Named turns come first, each shown by rows before and after it. Which turns, in which order, take the first row of each pair that follows to the second? Write the first one first, as in the answered first pair.
z_357 (before -> after):
 2.643  0.154  1.461 -1.236 -0.011 -1.699 -1.369 -1.141  1.472  1.348 -0.094  0.602  ->  -0.094  1.751 -0.462 -1.851  1.107 -1.797 -1.795 -0.900 -0.823 -0.709 -1.973  1.406
 0.172 -0.013 -0.360  0.732  0.780  0.455 -0.209 -0.843 -1.217 -0.594 -0.707  0.848  ->   0.890 -0.713  0.270  0.777  0.803  1.079  0.470 -0.555 -0.696 -0.751  0.074  0.186
 0.248  0.329 -0.723 -0.275 -0.361 -0.127 -0.156 -0.385 -0.920  0.038 -1.358  0.944  ->   0.405 -0.126 -0.281 -0.253  0.224  0.694  1.179 -0.075 -0.777 -0.838 -0.754  0.207
-0.075 -0.500 -0.638  0.658 -0.972  1.486  0.575  1.259 -0.187  0.532  0.722 -0.157  ->   0.043 -0.184 -0.691  0.900 -1.387  0.746 -0.269  1.011 -0.109  1.240  0.576  0.346
z_155 (before -> after):
 0.091 -2.299  1.106 -1.445  1.591 -0.693 -0.699 -2.025 -0.785  2.244  0.760 -1.453  ->  -1.814 -2.471  0.103 -0.682  1.366  0.849  0.472 -0.760 -1.804  0.838  1.164 -2.237
-1.397 -2.095  1.300  1.580 -2.771  2.242 -0.185  1.605  1.554  3.534  1.914 -0.716  ->   1.410 -2.081  2.640  0.407 -1.450  0.925 -0.379  0.077  2.852  4.040  2.013 -0.478
-1.676  1.384 -0.566  0.954 -0.875 -0.777 -0.324  1.434 -0.276  0.234  0.986  0.628  ->   1.016  1.466  0.822 -0.250  0.267 -1.810 -0.416 -0.135  0.989  0.819  1.188  1.009
z_66 (before -> after):
 0.734  0.893  0.235 -1.032 -0.764 -0.615 -1.286 -0.683  1.216  1.167 -0.448  0.266  ->   0.562 -0.198  0.722 -0.721 -0.234  1.373  1.331  0.457  1.329 -0.118  0.614 -1.218
 1.649 -0.946  1.659  0.754 -0.082  0.404  1.840  0.756  1.675  1.394  1.177 -1.008  ->  -1.832  1.069 -0.811 -0.076  1.618  0.745  1.695  1.026 -1.550 -1.705 -0.787 -0.054
 3.783 -0.911  2.191 -0.860  2.316 -0.255  2.113 -0.347  1.667  0.778  1.477 -0.854  ->   0.119  1.152 -0.359 -1.567  4.179  0.038  2.064  0.004 -1.786 -2.712 -0.916 -0.040
 1.639 -1.032  0.710  2.344 -3.472 -0.668  0.023  0.056  1.826  3.321  0.773  0.434  ->  -1.494 -0.870 -0.536  2.090 -0.875  2.339  3.967  1.644 -0.696 -1.471  0.445 -1.113

Each pair is 2 to 4 turns apart.
 1.818 -1.853  1.784  0.517 -1.328  0.553  2.152  0.548  2.972  1.326  3.095 -1.967  ->  -3.141 -0.527 -1.141  0.643 -0.287  1.987  3.313  2.036 -0.573 -2.345  1.564 -2.096 -> z_155, z_155, z_66
 1.816 -1.149  1.888  0.404  0.428  1.750  1.534 -0.588  2.575 -0.054  2.350 -1.221  ->   1.613  0.895  1.054 -1.629  2.969  0.432  0.602 -2.177  0.850 -2.105  0.141  0.168 -> z_66, z_155, z_155, z_357
 1.236 -0.339  0.397  0.864 -1.483 -0.982 -2.888  0.857  3.117  4.263  0.777  0.907  ->   1.115 -1.239  0.617  1.544 -2.024  0.415 -1.274  1.803  3.301  3.992  1.887 -0.269 -> z_66, z_357
 3.376 -1.512  1.633 -1.726 -0.390  0.308 -1.327 -0.288  3.020 -0.409  0.493  1.204  ->  -0.770 -2.105 -0.089  0.717 -2.955  2.658 -0.582  2.424  1.773 -0.952  1.167  0.210 -> z_155, z_155, z_66
 2.115  0.538  0.599 -1.057  0.721 -1.581 -1.245 -1.495  1.065  0.930 -0.156  1.229  ->   1.682  0.810  0.319 -0.915  0.219 -1.668 -1.700 -1.413  0.958  1.272 -0.396  1.454 -> z_357, z_155, z_66
-0.711 -1.274 -0.399  0.937 -0.389  0.987  0.970  1.378 -0.950 -0.445  0.219 -1.206  ->   0.873  0.199 -0.317 -1.025  1.644 -1.115 -0.311 -0.678 -1.011 -0.796 -1.305  0.175 -> z_66, z_155, z_357
-2.096  0.323 -1.003  1.183 -1.219 -0.270 -0.699  0.446 -0.817  0.136 -0.701  0.611  ->  -0.880 -0.389 -0.108  1.396 -1.980 -0.724 -1.028  0.289  0.340  1.497  0.151  0.452 -> z_357, z_357, z_357
-1.833  0.791 -0.673  0.513  1.823  2.225  2.142  0.703 -1.192 -2.802  0.864 -1.638  ->  -2.087  2.578 -1.889  0.241 -0.218 -1.273 -2.909 -0.720 -1.299 -0.103 -1.449  1.321 -> z_66, z_357, z_155
-0.837 -1.131  0.839  1.058 -1.223 -0.829 -1.293  0.485  1.371  3.257  1.670  0.284  ->  -0.258 -1.889  1.684  0.250  1.112  0.742  1.904  0.773  1.388  1.122  2.593 -1.034 -> z_155, z_357, z_66
-0.732 -1.746  0.532  0.547 -1.245  0.195 -0.950  2.049  1.994  0.781  1.935  0.789  ->  -2.170 -0.768 -0.153 -0.642  1.377  0.951  0.707  2.053  0.159 -2.266  1.125  0.474 -> z_155, z_66
-1.037 -1.253  0.147  2.264 -1.228 -3.109 -2.455  0.605  0.956  1.532  1.879 -2.508  ->   1.495 -1.586  1.659  0.285  1.798 -2.646  0.207 -0.443  1.423 -0.262  2.654 -3.365 -> z_66, z_155, z_155
 0.938  1.731 -0.920  0.827  0.112 -2.677 -3.564 -1.949 -0.393  1.453 -2.041  1.280  ->  -0.410 -0.624 -0.731  3.960 -2.983  0.162 -1.891  0.792  0.528  2.722  0.474 -0.991 -> z_66, z_155, z_357
 0.055  1.031 -0.350 -2.900  4.287  0.172  2.957 -1.185 -1.259 -3.949 -1.000 -0.864  ->   0.557  1.687 -0.500 -3.536  4.302 -1.255  1.066 -2.114 -1.221 -3.177 -1.919  0.225 -> z_66, z_357
-2.459 -0.132 -0.876  1.174 -1.095  1.225  1.215  1.514 -0.102 -0.775 -0.032 -0.561  ->   0.551 -0.418  0.613  0.895 -2.129 -0.378 -0.508  0.300  1.984  2.044  0.372  0.109 -> z_357, z_155
-1.859  0.701 -0.774 -1.259  0.613  2.191  2.071 -0.358 -0.489 -3.025  0.797 -0.756  ->  -2.259  1.983 -1.716 -1.229 -0.862 -0.463 -2.009 -1.482 -0.587 -0.970 -0.809  1.400 -> z_66, z_357, z_155
-0.790  1.965 -1.401 -1.274  2.735 -1.092  0.128 -2.648 -1.806 -1.648 -1.411  1.406  ->   2.327  0.372  0.511 -0.305 -0.315 -2.175 -1.484 -2.954  1.477  2.654  0.368  1.183 -> z_155, z_66
 2.535 -1.261  1.595  0.150 -0.670 -0.921  0.741 -0.088  1.652  1.843  1.788 -0.758  ->   0.764 -1.167  0.894 -0.178  1.220  0.668  3.174  0.813  0.041 -1.259  1.747 -1.662 -> z_357, z_357, z_357
 0.679  0.924  0.660 -1.953  1.693  0.326  2.309 -0.477 -1.518 -4.403  0.654 -1.368  ->  -2.705  1.948 -1.852 -0.591 -0.936 -0.589 -0.935  0.270 -2.843 -3.370 -0.763  0.220 -> z_66, z_357, z_155
-2.528  0.965 -1.188  1.578 -1.080  0.143 -1.685  0.997 -0.938  0.264 -0.704  0.062  ->   2.422  0.274  1.623 -0.453  1.226 -1.152 -0.563 -1.093  1.510  1.159  0.273 -0.295 -> z_155, z_357, z_66
 1.553  0.634  1.811 -1.020  1.005 -1.577  0.269 -1.123  1.811  1.025 -1.017 -0.092  ->  -2.096  0.008  0.524  0.803 -0.136  1.202  2.216  1.640  0.285 -0.722 -0.341 -1.669 -> z_357, z_66, z_155
-2.278  0.900 -1.939  0.301  0.110  0.044 -0.817  0.143 -1.673 -1.874 -2.056  1.228  ->  -2.326 -0.158 -1.592  1.955 -2.445  0.525 -1.306  1.178 -0.644  0.150 -1.031  0.812 -> z_66, z_155, z_155, z_66
-1.601 -0.752  0.096  0.685  2.027  3.032  3.062  1.034 -0.256 -2.653  0.595 -1.825  ->   1.313 -2.203  1.847  1.553 -0.180  2.145  1.809  0.615  2.426  0.899  2.060 -1.892 -> z_357, z_66, z_357
 1.207 -2.879  1.285  1.359 -1.139  2.352  2.199  1.692  1.598  0.363  2.317 -2.561  ->   0.246  1.593 -1.283 -1.350  0.238 -2.673 -3.979 -1.893 -0.847  0.595 -2.580  2.108 -> z_66, z_155
-3.216 -1.362 -1.714  1.976 -1.735  2.818  2.329  3.017 -0.676 -0.460  1.139 -1.668  ->   1.700  0.634  0.149 -2.932  4.378 -0.215  2.649 -1.647 -0.569 -2.684 -0.846 -0.232 -> z_66, z_155, z_357, z_357
 3.699 -0.923  3.077  1.484 -1.716 -1.296  1.027 -1.090  2.313  1.181  1.254  1.592  ->   2.240  1.206  1.293  0.852 -1.408 -3.173 -1.825 -2.107  0.654  0.888 -1.161  3.664 -> z_357, z_357, z_66
-0.690 -2.308  1.374  1.804  0.797  2.608  2.091  1.272  2.791 -0.421  1.550 -2.143  ->   0.560  0.706  0.643 -1.745  4.228 -1.075 -0.883 -2.360  1.379 -1.643 -2.078  1.117 -> z_357, z_357, z_155, z_357
-0.135 -0.782 -0.189  0.545 -0.591  1.755  2.655  0.840 -0.269  0.382  2.034 -1.545  ->   0.117  1.922 -1.307 -1.429  0.294 -1.630 -1.126 -1.565 -1.241  0.700 -1.076  1.506 -> z_155, z_155, z_66, z_66
 1.413 -0.316  1.642 -0.062  2.653  1.132  0.179 -1.835  0.786  0.861  0.647 -1.519  ->  -0.504 -0.912  0.925  1.403  1.137  2.534  0.893 -0.269  0.434  0.672  1.402 -2.480 -> z_66, z_155, z_66, z_66
-2.197  1.418 -2.602  0.118 -3.553 -2.197 -2.828 -0.571 -1.578 -0.676 -2.162  1.594  ->   2.877  1.011  0.237 -3.316  1.529 -2.341  0.365 -3.052 -0.171 -2.624 -1.469  0.628 -> z_155, z_357
-0.316  0.845 -0.921 -1.574  1.593  2.313  2.671 -0.135 -1.251 -2.498 -0.358 -1.380  ->  -2.770  1.706 -2.613 -0.177 -1.464  1.101 -0.637  0.525 -2.060 -0.367 -1.455  0.143 -> z_66, z_66, z_155, z_66
 0.193  0.611 -1.360 -2.375  1.653  0.845 -0.214 -1.100  0.087 -2.470 -2.216  1.251  ->   0.748 -1.240 -0.214 -1.106  0.970  2.842  2.085  0.292  1.169 -2.432 -0.095 -0.574 -> z_155, z_357
-0.615  0.277  1.309 -0.438  1.146  0.642  2.388  1.139  0.155 -1.890  0.707 -1.167  ->   1.529  0.284  2.337 -0.214 -0.763 -1.412 -0.088  0.012  2.029  1.316  0.738 -0.022 -> z_66, z_66
-0.450  0.538 -1.414 -0.623  1.722  3.279  4.379  1.656 -2.912 -4.064  2.130 -1.132  ->  -2.159  3.155 -3.693 -0.117 -1.835 -1.294 -3.196 -0.055 -3.796 -0.392 -1.366  3.060 -> z_66, z_357, z_155
 1.193 -0.515  1.699 -0.289  0.156 -0.273 -0.413 -0.853  2.227  1.386  0.661  0.804  ->  -1.637  0.794 -0.013 -0.995  1.960  0.661  0.603 -0.268 -0.270 -1.740 -0.674  0.703 -> z_357, z_357
-1.441 -1.891 -0.214  1.480 -1.710  1.548  1.758  1.112  0.970 -0.896  0.080 -0.729  ->  -1.536 -1.012 -0.468  0.352  0.469  1.487  2.446  0.494 -0.077 -2.835 -0.786 -0.498 -> z_357, z_155, z_66
 4.096 -0.741  2.454 -1.180  1.452 -0.326  1.278 -1.225  1.805  0.405  0.760 -0.485  ->   1.641 -0.713  1.406 -1.047  2.420  1.574  3.572  0.280 -0.032 -2.253  0.794 -1.537 -> z_357, z_357, z_155, z_357
-0.587 -0.708 -0.521  1.655 -1.619  1.427  2.416  0.423  0.389  1.117  0.596 -0.842  ->  -0.804  1.177 -1.156 -0.516  1.370  0.285  2.235 -1.133 -1.362 -1.308 -1.476  0.357 -> z_66, z_155, z_66, z_66
 0.535 -0.216  0.806  2.800 -2.585  0.968  0.660  0.918  0.949  0.272  0.394 -1.752  ->  -1.874  1.505 -0.901  2.092 -1.121  0.715  0.130  0.599 -1.425 -1.943 -1.501 -0.723 -> z_66, z_66, z_357
 1.214  1.368  0.358 -2.196  2.206 -2.144 -1.071 -1.948 -0.184 -0.487 -1.993  1.191  ->   0.068  1.389 -0.429 -2.256  2.937 -1.125  0.065 -1.329 -1.025 -1.974 -2.127  0.815 -> z_66, z_357, z_357
 1.308 -1.168  0.976  0.551  0.745 -0.949  1.427 -0.088  0.828  0.726  1.087 -0.696  ->  -1.496 -0.855 -0.348  1.402  0.174  0.033  1.592  1.286 -0.568 -0.421  0.738 -0.816 -> z_155, z_66, z_357
